Named turns come first, each shown by rows before and after it. Which turns, in which order, take the first row of each pair that follows to the second? Write the first one first, as in the answered first pair.
S:
-192, -112, 185, -46, 193, 96, 77, 5, -139, -236, -19, 55  ->  -92, -171, 272, 29, 179, 105, 39, -18, 31, -196, 47, 135
513, -166, 204, 267, -107, -1, -74, 67, 383, 139, 312, 265  ->  312, -357, -405, 84, -400, 173, -292, 211, -85, 131, 128, 85
72, -330, 174, 56, -17, -124, -61, -168, 333, 101, 193, 304  ->  -97, -468, -268, -34, -205, -10, -233, -73, 43, 64, 105, 205
W:
-76, -422, -19, 127, -66, -257, -136, -75, 325, -212, -71, 225  ->  342, 7, 281, 211, 132, -233, -48, 45, 391, -79, -36, 72
129, -66, 613, 192, 227, -131, 127, -212, 514, 1, 266, 329  ->  74, 538, 596, -17, 396, -139, 349, -127, -24, -160, -51, -181
174, -197, 228, -44, 115, -70, 115, -48, -21, 4, 197, 70  ->  180, -1, 240, -132, 129, -110, 178, -14, -187, -62, 71, -86
359, 766, 161, -63, 211, 12, 207, 227, -429, -33, -257, -476  ->  -507, -41, -522, -270, -221, -105, -37, -2, -659, -319, -362, -163
Y:
233, -196, -134, 156, -311, 30, -153, 98, -129, -66, 47, -346  ->  331, -240, 96, 277, -218, -16, -127, 55, 134, -4, 177, -194
-81, -46, 309, -74, 259, -146, 233, -356, 225, -95, -11, 228  ->  -291, -33, -6, -281, 139, -149, 198, -324, -148, -213, -213, 75
-310, -138, -112, -27, 164, -21, 90, -118, 89, -135, -281, 297  ->  -190, -64, -309, -40, 99, 90, -19, 7, -139, -96, -314, 148
-92, -378, 635, 104, 5, -211, 61, -568, 220, -419, 141, 244  ->  -460, -331, 145, -167, -197, -189, -16, -523, -388, -632, -114, 24
C:
221, -52, -330, 112, -81, 143, -208, 175, 14, 110, 69, 2  ->  19, -163, -399, 17, -162, 122, -183, 107, -70, 35, 32, 74
-90, -154, -171, 275, -213, -271, -111, -245, -67, 199, -243, -136  ->  -120, -48, -112, 208, -169, -299, -51, -245, -145, 113, -304, -166
446, -309, 31, 438, 30, 157, -163, 103, 561, 335, 286, 315  ->  -17, -685, -293, 320, -127, 83, -192, -40, 436, 160, 165, 446
294, 18, -176, 120, 213, 135, 245, 24, -104, 432, -60, -383  ->  276, -183, -295, 158, 143, 141, 156, -9, 16, 481, 22, -255
Pairs:
Between the rows of a pair lie two turns.
-47, 411, 168, -72, 203, -61, 95, 36, -150, -87, -47, -108  ->  -225, -226, -16, 6, -34, -91, -102, -66, 177, -61, 143, 298	W W
52, -214, 363, 116, 183, -237, -1, -189, 525, -34, 119, 294  ->  -506, -307, -42, -156, 10, -327, -24, -261, 7, -325, -173, 204	C Y
252, -165, 69, 145, -65, 32, -89, 49, 259, 206, 25, 144  ->  -164, -261, -266, -50, -218, -29, -95, -23, -107, -28, -190, 99	C S
148, -407, 275, 184, -64, -263, -77, -114, 654, 59, 339, 524  ->  633, 122, 435, 239, 94, -123, -40, 101, 532, 233, 342, 219	W C
275, -23, 55, 163, 128, 22, -81, 5, 155, -17, 47, 32  ->  98, 135, 161, 68, 248, -48, 43, -81, 58, -151, -89, -30	Y W
422, 285, 84, 175, 39, 223, -67, 227, 55, 184, -30, -200  ->  160, -323, -298, 154, -240, 232, -320, 129, 131, 180, 61, 88	C C
225, 23, -11, 94, -28, 44, -35, 80, 99, 146, 153, -11  ->  -88, -193, -186, 12, -147, 15, -42, -36, -30, 35, 43, 89	C C
-451, -93, -213, -19, -107, -59, -92, -177, -109, -78, -110, 127  ->  -251, 210, 307, 15, 190, -154, 167, -247, 99, -60, -63, 77	C S
491, 398, 41, 131, 256, 127, 27, 374, -220, 109, 68, -411  ->  -123, 380, 55, -137, 298, -74, 219, 155, -513, -278, -189, -384	Y W
-150, 226, 304, -235, 6, -332, 291, -284, -163, -363, -150, 148  ->  496, 344, 474, 40, 105, -144, 209, -103, 169, 0, 51, 139	C C
36, 128, -32, -249, 136, 64, 246, -150, -107, -173, 68, -226  ->  246, -50, 121, -87, 184, 55, 202, -192, 202, -49, 210, -57	S C
-93, -101, -276, -106, -110, 78, -122, 3, -223, 123, 97, 12  ->  -251, -224, -129, -127, -62, -33, -50, -136, -78, 32, 116, 134	S W
96, 127, -351, -131, 70, -123, 64, -292, -313, -115, -22, -182  ->  183, -61, -508, -78, -29, -31, -67, -231, -274, -12, 80, -118	Y W
-410, -435, 406, -232, 74, -274, 269, -340, 459, -209, 87, 438  ->  96, -134, 719, -61, 224, -176, 346, -177, 669, 15, 190, 358	W C
-44, 332, 12, -43, -34, -200, 220, -86, -191, -155, -192, -225  ->  -210, 119, -198, -86, -195, -136, 94, -80, -267, -151, -191, -150	C W
50, 231, 84, -6, 97, -140, 105, 25, 22, -23, -103, -10  ->  35, 143, -149, -63, -26, -46, 3, 107, -143, 5, -147, -75	W Y
-293, -89, -180, -23, -145, -117, 73, 0, -155, -119, 27, 40  ->  17, -174, -196, 148, -181, 11, -56, 141, 23, 124, 187, 56	Y W
-114, -323, 175, 73, -182, -27, 20, -241, 326, 47, 134, 497  ->  -441, -4, 72, -214, -114, -148, 202, -244, -170, -246, -177, 184	Y C
493, -60, 407, -157, 72, 131, 164, -209, 554, 7, 70, 111  ->  655, 277, 267, -232, 101, 216, 192, -81, 259, 28, -82, -182	W C
-131, -253, -206, 353, -363, 159, -79, -87, 266, -126, 247, -127  ->  46, -148, -78, 397, -303, 172, -43, -21, 340, -99, 302, -199	W C
291, 305, -283, 10, 165, 85, 7, 332, -202, 185, -169, -483  ->  -268, 50, -492, -127, 65, -69, 32, 139, -365, -71, -264, -346	S W
540, 46, 120, 182, -41, 92, -45, 108, 299, 67, 109, 58  ->  472, 64, -264, 66, -217, 200, -147, 237, -81, 68, -42, -111	S W
-47, -187, 85, -25, -138, -63, 31, -104, 210, 134, -106, 148  ->  -36, 171, 126, -128, -30, -58, 115, -44, 10, 92, -249, -100	W W
142, -245, 418, 264, -356, 109, 93, 113, 115, 150, 557, 116  ->  -522, -264, 196, -75, -418, -91, 148, -70, -267, -243, 269, 69	Y Y
-33, 83, -374, -353, -328, 77, -99, 162, -60, 191, -200, 23  ->  118, -120, -135, -195, -285, 39, -113, 93, 373, 307, 8, 293	W Y
-164, 688, 443, -141, 300, -425, 445, -96, -626, -320, -523, 91  ->  -482, 320, -76, -270, 30, -399, 246, -69, -912, -385, -610, 103	C W
-319, 84, 70, -193, -62, -169, -23, -13, -273, -194, -89, -74  ->  -356, -258, 36, -120, -203, -163, -119, -110, -57, -145, 39, 137	W S
9, -8, 455, 128, 132, -161, 180, -230, 518, -23, 216, 253  ->  92, 434, 541, 20, 254, -181, 331, -153, 231, -71, 43, -23	C W
60, 821, 116, 17, 167, 23, 253, 87, 219, -465, -215, 57  ->  420, 387, -16, 336, -28, 243, -92, 193, 645, -96, 124, 296	C C
-9, -553, 27, -2, -87, 17, -254, -40, 336, 136, 253, 191  ->  310, -126, 421, 77, 146, 26, -47, 48, 396, 193, 256, 69	Y W
-371, -314, -104, 18, -313, -80, -119, -107, 48, -80, -223, 13  ->  121, -247, -165, 156, -326, 160, -262, 139, 91, 187, -136, -106	Y Y
-167, -287, 347, -46, -4, -173, -1, -258, 365, -173, 241, 395  ->  -231, -135, -393, -295, -309, 57, -207, 35, -429, -231, -65, -105	Y Y
-280, 357, 531, -156, 439, -344, 355, -345, -1, -376, -188, -66  ->  448, 253, 641, 230, 448, -95, 122, -112, 555, 107, 210, 84	C C
380, -214, -124, 185, -100, 187, -144, 242, 90, 387, 142, -99  ->  -202, -158, -375, -135, -153, 63, -12, 120, -393, 52, -192, -282	C S
376, -260, 407, 124, 131, -69, -45, 28, 488, 215, 293, 346  ->  702, -37, 21, 112, 0, 166, -244, 332, 73, 418, 212, 2	S W
-184, -266, 373, 93, 37, -236, 88, -200, 306, -253, 11, 475  ->  -214, -56, -388, -116, -270, -1, -150, 191, -521, -186, -314, -6	Y Y
-83, -379, 8, 26, -196, -240, -375, -22, 254, 157, 290, 221  ->  122, -129, 356, 94, 11, -264, -221, -11, 413, 193, 338, 142	C W
-20, 268, 247, -253, 346, -557, 272, -92, -81, -123, -105, 25  ->  542, -81, 116, 49, 179, -296, -60, 107, 333, 330, 243, 235	C S
-208, 207, -315, -293, -103, -103, 77, 53, -606, -210, -235, -324  ->  -524, -32, 23, -290, 5, -299, 223, -284, -247, -400, -157, 13	S W
57, -463, -249, 23, -215, 16, -169, 20, 46, 208, 227, 125  ->  -278, -439, -182, -123, -186, -113, -23, -123, -97, -18, 118, 172	Y C
542, 269, 334, 187, 162, 62, 9, 97, 324, 221, 109, -93  ->  -139, 386, 445, -105, 237, -203, 293, -193, -13, -225, -165, -117	Y W
156, -121, 502, 195, 212, -183, 51, -216, 222, 220, 228, 33  ->  450, 97, 244, 190, 123, 67, -107, 91, -36, 384, 181, -200	S W
-548, -53, -356, -338, -169, 63, -194, 67, -59, -116, -92, 243  ->  -339, 418, 351, -305, 189, -132, 153, -29, 187, -194, -64, 175	C S
118, -296, 201, 180, 62, -181, -101, 135, 362, 0, 162, 173  ->  44, 205, 395, 86, 235, -321, 145, 107, 59, -189, -57, -105	W Y
-259, 8, 89, -173, 7, -140, 9, -238, -104, -323, -54, 86  ->  -41, 277, 16, -163, 50, -54, 18, -111, -278, -242, -96, -183	C Y
89, 522, -51, -57, 331, 75, -52, 166, -538, 109, -220, -354  ->  -505, 235, 123, -183, 384, -215, 116, -246, -408, -207, -260, -39	W S
599, -39, 404, 335, -58, 100, -4, 114, 217, 180, 110, -167  ->  402, -383, 312, 310, -130, 38, -74, 12, 344, 180, 160, 57	S Y
-132, 8, -85, -93, -21, -75, 56, -89, -272, -159, -133, -20  ->  14, -212, -230, 1, -96, 65, -146, 6, -182, -6, -29, 77	Y W
-202, 336, 111, 111, 102, 57, 171, -346, -435, 151, -377, -48  ->  -147, -265, 142, 346, 9, 85, -12, -432, 130, 302, -45, 397	W W
-346, -301, 16, 38, -154, -146, 76, -269, -114, -132, 109, 201  ->  158, 260, 446, 155, 113, -76, 220, -157, -60, 19, 145, -53	W W
457, 277, 113, 30, 25, 260, -3, 228, 206, 198, 129, -138  ->  -37, 500, 271, -215, 204, -4, 276, 10, -61, -132, -126, -201	Y W
231, 393, 272, 4, -61, 231, -1, -95, -192, -274, 52, -247  ->  153, 171, -118, 18, -304, 332, -233, -4, -330, -204, 57, -272	W Y
-349, -174, 220, -208, -62, -336, 250, -146, 127, -257, 31, 197  ->  81, 41, -353, -195, -293, 31, -62, 311, -347, 17, -64, -231	Y Y
-270, -142, -78, -208, -160, -107, 51, -55, -80, -147, 57, 88  ->  -87, 100, 302, -152, 63, -164, 170, -124, 82, -130, 110, 94	C S
118, -435, -295, 100, -237, -251, 24, 48, -1, 239, 13, 105  ->  260, -353, -53, 193, -121, -285, 100, 30, 159, 243, 77, 159	C W
-26, 175, -360, -109, -137, 232, -45, 24, -245, 167, 120, -209  ->  124, 70, 126, 105, 52, 167, 100, -146, 292, 210, 382, 98	Y Y
-131, -401, -883, -176, -382, 216, -517, 4, -247, 60, 3, -6  ->  -260, 385, -562, -430, -78, 40, -80, -36, -701, -229, -332, -392	C C
-505, -361, 15, -346, 96, -176, 121, -327, 418, 114, 57, 392  ->  -538, -362, -557, -454, -174, -4, -87, -138, -79, 157, -96, 131	S Y
382, -78, -1, 157, -23, 51, -168, 5, 47, 194, 40, 29  ->  407, 58, 21, 120, -24, 75, -121, 29, 23, 209, -6, -23	C W
153, 274, 22, -69, 197, -19, 61, -165, -191, 261, 224, -354  ->  -173, -304, -257, -120, -37, -86, -85, -337, -88, 202, 328, -53	W W
-356, -85, -430, -404, -26, -185, -11, -96, -51, -148, -183, 212  ->  -227, -99, -7, -303, 118, -300, 107, -213, 359, -108, -11, 413	S W
-525, -164, -264, -462, -10, -167, -28, -43, -420, -351, -384, -21  ->  9, 388, 657, -255, 442, -254, 286, -53, 81, -200, -169, -38	S C
30, -270, 188, 254, 149, 100, -133, -83, 617, 85, 237, 331  ->  -616, -121, 208, -64, 252, -105, 116, -308, 189, -358, -71, 182	Y C
-260, 481, 357, -158, 314, -373, 213, 36, -172, -291, -263, -82  ->  -476, -99, 370, -31, 204, -445, 63, -175, 205, -298, -41, 382	W S
-360, -13, -475, -175, -166, -81, 19, 15, -305, -271, 259, 273  ->  -37, 587, -99, -144, 118, -81, 191, 106, -419, -270, 189, -30	C C
162, 127, 524, 162, -7, -163, 114, -4, 287, -259, 85, 264  ->  66, -164, 348, 184, -148, -151, -12, -34, 352, -255, 164, 439	C C
